First come named turns, each shown by rows before and after it. For each pair of rows after them, which turns, in which order, take the first row to the second? The first pair is done for you.
revi:
[ 15,  -9,   5,   8,   1,   3,   3, -13,   6,   6,   3]  ->  [ 2, -5,  6, 12,  3,  2, 11, -3, 10, 10, 12]
[-21,   5,   9,   7,   0,  -3,  20,  19,   6,   5,  11]  ->  [ 22,   1,   5, -12, -10,  14,  -2,   3,  -9,   2, -24]
[ -5,   8,  -3, -15,   9, -13, -24, -10,  -4, -10,  -7]  ->  [-27,  14,   0,  -7,   9, -14,  -5,  12,   3,  -5,   5]
[ 10,  28,  19, -14, -11,  -6,  -4,  -2, -13,  -6,  -4]  ->  [ -1,  23,  16,  -8,  -3, -16,  -6, -15,  -8,  -9,  13]
voseg:
[-11,  -2, -14,   0,  14,  -7,  -6,  17,   0,  -1,  21]  ->  [  6, -21, -19,   9,   2,   8,   7,  -7,   6,   9,  12]
[  2,  -4,  -2,   7,   3,  10,   0,  12,  -7,   5, -10]  ->  [  4,  -1,   0,   6,   2,   9,   2,  10,  -7,   4, -13]
[ 14,   6,  18,  -1, -20,  -5,  19,  12,  -3,   8,  -8]  ->  [ -2,  12,  18,  -1,  -9, -10,  15,  25,  -5,   7,   1]
[-10,  -8,   0,   4,   0,   9,   6,   8,   2,   3,   8]  ->  [  6, -10,   2,   2,  -9,  11,  10,  -3,   1,   1,  -4]
vefug:
[-10,  -5,   1,  11,  -5,   7,  20,  10,  11,  11,   3]  ->  [-19,   2,   3,   9,   4,  -7,  14,  12,   9,   4,  13]
[ 2, -7, -7,  6,  3, 15,  1,  2,  1,  7, -1]  ->  [-8, -3, -6,  5, 11,  5, -3,  4,  0,  4,  7]
[ 13, -18,  -1,  -4,  -2,  17,   3,  -7,  -2,   8, -10]  ->  [ -5, -22,  -6,   1,   9,  14,   0,  -4,   2,  11,   8]
tis:
[ 13,  11,   8, -10,  -9,  -6,  -2,  12, -12,  -3, -16]  ->  [ 19, -10,   2,   1, -15,   8,   9,  -8,  -7,   8, -15]
[ 19,   3,  13,  -5, -27,   0,  14,  12, -13,   4, -12]  ->  [ 18, -22,  -4,   3, -17,  12,   3, -22,  -9,  12,   4]
[  3,   7,  16,   2,  -1, -16,   8, -11,  -3, -16,  -3]  ->  [  5,   0,  14,   7,  -5, -10,  12, -18,  -1, -12,  -3]
Then:
Each pair is 2 to 4 turns apart.
[  3,  11,   1, -11,  -3, -31,  -4, -11,  -8, -17,  -4]  ->  [-16,  -3,  -1,   5, -10,  -3,  28,  20,   3,   8,   3]
revi revi voseg tis
[-22,  -2,  -4,  11,   5,   2,   9,   7,  10,   8,  14]  ->  [ -1, -13,  -6,  14,  -9,   9,  14, -13,  10,  11,   3]
tis voseg
[ 12, -12,   1,   1,  -8,  16,  11,   2,  13,   1,   7]  ->  [ 14,  -3,   4,  -3,  -2,  -9,  -1, -16,  12, -13,  13]
voseg revi
[  5,  -3,   0,   1, -15,  22,  24,  17,   7,   9,  -8]  ->  [ -2, -20, -13,  10,  -1,  17,  13, -14,  13,   9,  14]
voseg tis revi
[ -3, -18, -15,  12,   4,  16,   0,  -4,   2,  25,  23]  ->  [-14,  20,   7,   2,   1, -21,   5,  27,  -3,   3,  19]
vefug tis
[  5, -17,  -5,   0,   8,   9, -18, -13,   2,   2,   6]  ->  [  8,  -2,  16,   3, -14,   2,  13,  12,   4,  -1, -13]
vefug tis tis
[ -8,  12,  16,  -6,  -2, -12,   5,  19,  -1,  -4,  -3]  ->  [ 12,   2,  16,  -4, -17,  -3,  12,  -2,  -1,   0, -16]
voseg voseg voseg
[ 16,   3,  -4,  -9,  18,  -5, -30, -13,  -2, -12,  -9]  ->  [  2,  14,   1, -10,  21, -10, -26,  15,  -2, -14,  -7]
voseg voseg tis revi
[  9, -24, -16,  -3,  -5,  17, -10,   1,   6,  11,   0]  ->  [-12, -19, -11,  10,  -3,  -2,   4,   1,  16,   8,  19]
vefug voseg revi
[ -9,  -1,  -6, -11,   8,  12, -11,  26,  -4,   7,  -1]  ->  [-14, -14,  -9,   2,   7,  16,   2,  13,   4,  14,   9]
tis vefug tis tis
[ -6,   6,  -6,  -6,  20,  -1, -10,  12,   7,   7,  16]  ->  [ 3,  6,  7,  4, -6, -1, 24, 11, 14,  9,  2]
voseg vefug tis tis
[-12,   0,   5,   6,   0, -23,   2, -25,   0, -13,   0]  ->  [ -2, -19,  -5,   6,  -9,  23,   9,  -6,   0,  12, -17]
revi voseg revi vefug
[-18,   7,   4,  10,  -1, -26,  15,   1,   6, -15,  14]  ->  [ 22,   2,  -3, -15,  -4,   2, -17,   2, -13, -11, -20]
revi voseg revi
[  9,  -2,   9,   8, -16,  10,  22,  -3,   6,   3, -13]  ->  [ -6,  -5,   5,  17,  -7,  -2,  23, -13,  12,   1,   7]
revi revi
[-11,  15,  16,  -3, -13, -15,   9,   8,  -4, -16, -20]  ->  [  2,  10,   9, -10, -17,   1,  -1,   9,  -9, -10, -33]
voseg voseg revi voseg
[ -1,   1,  -3, -17,  13,  -2, -22,   5, -12,  -2,  -7]  ->  [  4, -18, -11,  -3,   9,  13, -11, -12,  -4,  11,  -3]
voseg voseg
[-24,   7,  10,  12,  11, -30,  14,  -9,   8, -24,  23]  ->  [-23,  -2,   3,  16,  11, -26,  17, -20,  10, -20,  26]
tis tis tis
[-20,  -2,   7,  25, -12,   4,  27,  -6,  16,  13,  21]  ->  [-12, -14,  -3,  17,  -8,  33,  13,   4,  10,  25,  11]
revi vefug
[  4,   8,  12,  12, -10, -32,  17, -32,   6, -18,   7]  ->  [  3,  26,  22,  -1, -19, -17,  26,  22,  -3, -13, -12]
voseg revi
[  3,   1,  24,   2,  -6, -10,  -1,  -4,  12, -13, -14]  ->  [-13, -10,   9,  -1,  15,   0, -21,  -5,  11,  -8,   6]
vefug tis tis voseg
[ 15,  -8,  -2,   8,   0,  15,   8, -11,   1,   7,   6]  ->  [ 0,  0,  5, 13,  3, -3, 16, -7,  5,  0, 17]
vefug voseg revi
[-13,  13,   3, -12,   8, -16, -11,  15,  -2, -16,   5]  ->  [ -1, -18, -13,  -4,   3,  25,  -5,  10,   1,   9,  -3]
voseg revi tis
[ 10, -11,  -2,   3, -14,   4,   6, -26,   6,   9,  -7]  ->  [ 15,   4,   8,  -6, -19,  -7,   5, -19,  -1,   2, -17]
voseg tis
[ -2,   9,  -8, -14,  15,  -9, -33,   1,  -9,  -9,   0]  ->  [ 12,   5,   8,   3, -22,   2,  21,   7,   4,   3, -24]
revi vefug tis
[  5,   3,  12,  -8, -13, -28,  -8, -29, -14, -21,   5]  ->  [ -8,   5,  10,  -9,   0, -28, -17, -21, -14, -20,  16]
voseg voseg voseg tis
[  6,   5,   0,  -4,   5, -18,  -9, -18,  -3, -11,   3]  ->  [ 16,   3,   1,  -6,  -1, -11,  -7, -16,  -7, -10,  -9]
vefug tis
